Here are some numbered points:
array([0.67, 1.01, -2.01, -0.97, -0.29, -1.47, 1.83, 0.33, -2.60, 0.25,
       1.54, -1.67, -2.17, 1.90, -0.16, -0.06]) 0
array([-1.90, 0.08, 2.13, -2.02, -1.87, -2.61, 0.17, 0.30, -0.63, -1.47,
       1.29, 1.74, -0.95, -0.81, -0.32, 0.34]) 1
array([-0.41, 0.01, 0.57, -0.04, -1.40, -0.33, -0.32, 0.13, -0.46, 0.26,
       -0.01, 0.91, 0.42, -0.37, 0.04, -0.27]) 2
array([-1.85, 0.16, 0.66, -0.05, 0.94, 2.38, 2.13, 0.15, -0.38, -0.66,
       0.15, 2.53, 1.43, 0.15, -0.56, 0.58]) 3
array([-0.29, -0.03, 1.07, -0.12, -0.42, 0.67, -0.90, -1.56, 0.57, -0.65,
       -1.37, -0.15, 0.99, -1.16, 0.03, 0.22]) 4
array([-1.90, -0.46, -0.14, 0.34, -1.03, 0.44, -0.54, 1.22, -0.45, -0.92,
       -0.36, 0.22, 0.68, 0.10, 1.35, -0.90]) 5
array([0.63, 0.44, -0.15, 0.24, -0.18, 2.91, -0.32, -0.26, -0.03, 1.90,
       -1.07, -0.06, 0.00, 1.24, -0.11, -0.39]) 6
array([-0.37, -0.13, 0.82, 1.36, -0.01, 0.97, -0.15, 0.33, -0.18, -0.18,
       -1.28, 0.89, 1.00, 0.08, -1.16, 1.13]) 7
array([0.93, 1.02, -1.16, -1.08, 0.20, -0.44, -0.81, -0.68, 1.14, -1.00,
       -0.02, -0.75, 0.08, -1.07, 1.07, -0.56]) 8
array([1.97, -1.23, -3.15, -0.55, -0.95, -0.58, 2.40, -0.01, -1.92, 2.06,
       1.51, -3.40, -0.21, -1.19, 2.39, -0.71]) 9
array([1.53, 0.61, -0.70, -0.88, 1.53, -0.23, -0.99, 0.72, -0.35, -1.24,
       -0.70, -0.87, -0.06, -0.47, 0.57, -0.15]) 10
array([-0.56, -0.34, 0.19, 1.05, 0.21, -0.46, 0.43, 0.27, 0.34, -0.33,
       -0.59, 0.67, -0.05, 0.70, -0.46, 0.39]) 11
array([-0.25, 0.63, -0.04, -0.29, 0.21, -0.53, -1.79, -0.25, 0.02, 0.88,
       -1.27, 0.20, -0.89, -0.02, -0.16, -0.29]) 12
array([-0.29, 0.12, 0.22, 0.00, -1.38, 0.84, -0.57, 0.18, 0.49, 0.78,
       1.23, 1.21, 0.15, 1.15, 1.12, -0.55]) 13
array([-1.25, 0.43, 1.80, 0.76, -0.81, 1.12, -0.46, 0.44, 0.86, 0.15,
       -0.99, 0.99, 0.08, 0.51, 0.64, -0.14]) 14
array([-1.05, 0.28, -0.73, 0.21, -0.88, 0.07, -1.01, 0.54, 0.58, -0.37,
       -0.44, 0.89, -0.04, -0.93, -1.64, -0.28]) 15
array([0.21, -0.32, 0.84, 1.18, -0.42, -0.03, -0.53, -0.47, 0.86, 0.34,
       -0.37, -1.10, -0.50, 0.52, 0.33, -0.16]) 16
New points follow, each followed by the numbers of its two nearest points above, nearest first.
array([2.18, -0.82, -1.48, 1.06, 0.91, -0.75, 0.24, -0.76, -0.02, 1.28,
       -0.64, -2.03, 0.05, -0.65, 0.72, -0.37]) -> 16 10
array([-1.61, 0.02, 1.89, -0.38, 0.20, -0.21, -0.12, 0.34, -0.11, -1.25,
       1.01, 2.38, -0.53, 0.08, -0.03, -0.23]) -> 2 11
array([-1.51, -0.08, 2.20, 1.41, -0.31, -0.35, -1.22, 0.46, 0.23, -1.03,
       -0.22, 1.64, -0.51, -0.02, -0.38, 0.13]) -> 14 11
array([1.54, -0.63, 0.01, -1.62, 0.74, -0.84, -0.72, -0.48, 1.16, -0.43,
       0.60, -0.68, -0.20, -2.14, 1.56, 0.17]) -> 8 10
array([-0.20, 0.26, -0.29, -2.62, 0.85, -1.56, -0.43, 0.65, -0.76, 0.30,
       0.43, 0.14, -1.09, 0.09, 2.10, -0.34]) -> 10 8
array([-1.65, -0.80, 2.70, 1.56, -1.37, -0.17, 0.05, -1.00, 0.80, -1.25,
       -0.79, 2.06, 1.57, -1.12, -0.79, 0.89]) -> 7 4
array([-2.07, -0.38, 1.22, 0.30, -0.25, -0.12, -0.28, -0.69, 0.21, -0.79,
       0.38, 1.97, -0.33, -0.26, 0.31, -0.35]) -> 2 14
